 -7  14 -23 -16  -8  -7  -6 -14  -2 -12 -10
 19   5   6 -56 -32   1  -6 -42  20  16  -8
 30  38 -62   1 -13 -11  57  91  29 -40  61
-30   2 -36  34  19   7   9  41 -23 -17   7
-18  16 -44  49  32  21  28  91 -13 -12  34
 -5   8   0   4   7   0  -3  11   3   6   8
 58  46 -25 -43 -44 -50  49  49  61 -39  59
->
-30   2 -36  34  19   7   9  41 -23 -17   7
-18  16 -44  49  32  21  28  91 -13 -12  34
 -7  14 -23 -16  -8  -7  -6 -14  -2 -12 -10
 -5   8   0   4   7   0  -3  11   3   6   8
 19   5   6 -56 -32   1  -6 -42  20  16  -8
 30  38 -62   1 -13 -11  57  91  29 -40  61
 58  46 -25 -43 -44 -50  49  49  61 -39  59

  0  12
-32  33
 40  43
 20  11
 42  10
 37  77
 77 -13
-39  11
 62 -10
 36   5
 23  21
 27  40
->
-39  11
-32  33
  0  12
 20  11
 23  21
 27  40
 36   5
 37  77
 40  43
 42  10
 62 -10
 77 -13

 26 -45  16   7 -21   0  18
 20 -29 -24 -23 -15  25  23
  8 -29  61  46  27  10  78
 13   8 -45 -12  17 -23 -48
->
  8 -29  61  46  27  10  78
 13   8 -45 -12  17 -23 -48
 20 -29 -24 -23 -15  25  23
 26 -45  16   7 -21   0  18

 14 -16  12  30 -23   4 -23  12  -9   1  -8
  1 -68  -8  -8 -10  -9 -10   8 -42 -25  -1
  0 -49   7   3  -8  10 -31  21 -28 -36 -12
-26 -36 -12 -16   7  -2  -6  20 -23 -42 -17
-14 -39 -31 -30  15 -20  27  20 -51 -55   6
 21 -20  -6  13 -17   1  10  -6 -29 -18  11
->
-26 -36 -12 -16   7  -2  -6  20 -23 -42 -17
-14 -39 -31 -30  15 -20  27  20 -51 -55   6
  0 -49   7   3  -8  10 -31  21 -28 -36 -12
  1 -68  -8  -8 -10  -9 -10   8 -42 -25  -1
 14 -16  12  30 -23   4 -23  12  -9   1  -8
 21 -20  -6  13 -17   1  10  -6 -29 -18  11

 -2  24  12  -5 -23   6  27 -21  -9 -27 -20   2 -16   3 -14
-13   2  -5  -9   8 -11  -5   0  -9  -2  -2  -7   1  -7 -12
-61 -32 -28  -7  68 -33 -64  48 -18  18  47 -11  34 -34 -14
-36  48  -2 -50 -15 -34  40 -56 -47 -39 -59 -29 -28 -12 -58
  9 -13 -20 -21  18 -25  -9  -8  -1  34 -11 -22   5   0   5
 -9  15   0 -17  -5 -10  15 -19 -14 -11 -21  -9 -11  -4 -17
->
-61 -32 -28  -7  68 -33 -64  48 -18  18  47 -11  34 -34 -14
-36  48  -2 -50 -15 -34  40 -56 -47 -39 -59 -29 -28 -12 -58
-13   2  -5  -9   8 -11  -5   0  -9  -2  -2  -7   1  -7 -12
 -9  15   0 -17  -5 -10  15 -19 -14 -11 -21  -9 -11  -4 -17
 -2  24  12  -5 -23   6  27 -21  -9 -27 -20   2 -16   3 -14
  9 -13 -20 -21  18 -25  -9  -8  -1  34 -11 -22   5   0   5

-66   5  43
-88  52  25
-12 -49  43
 74  11 -56
-63   6  35
 53  29 -54
->
-88  52  25
-66   5  43
-63   6  35
-12 -49  43
 53  29 -54
 74  11 -56
---
 50  54  68
 46 -18  20
-70 -31  17
 25  68 -32
-48 -36  27
->
 46 -18  20
-70 -31  17

 -1  69  22
-17 -66 -23
-20   7 -16
-10  10  17
->
-17 -66 -23
-20   7 -16

 65  34  -4
-90 -27  65
-39  -2 -94
-75  89 -71
  3  63 -84
->
-90 -27  65
-39  -2 -94

 13 -59   9   2  14
 74 -64 -86 -76 -48
 24 -17 -41 -39 -59
->
 74 -64 -86
 24 -17 -41

-19  77  52
 56  58  51
-11 -23 -31
->
 56  58  51
-11 -23 -31

 53  72 -85 -38
-10 -90  18 -51
-59  86   6  23
 67  39  55  58
->
-10 -90  18
-59  86   6
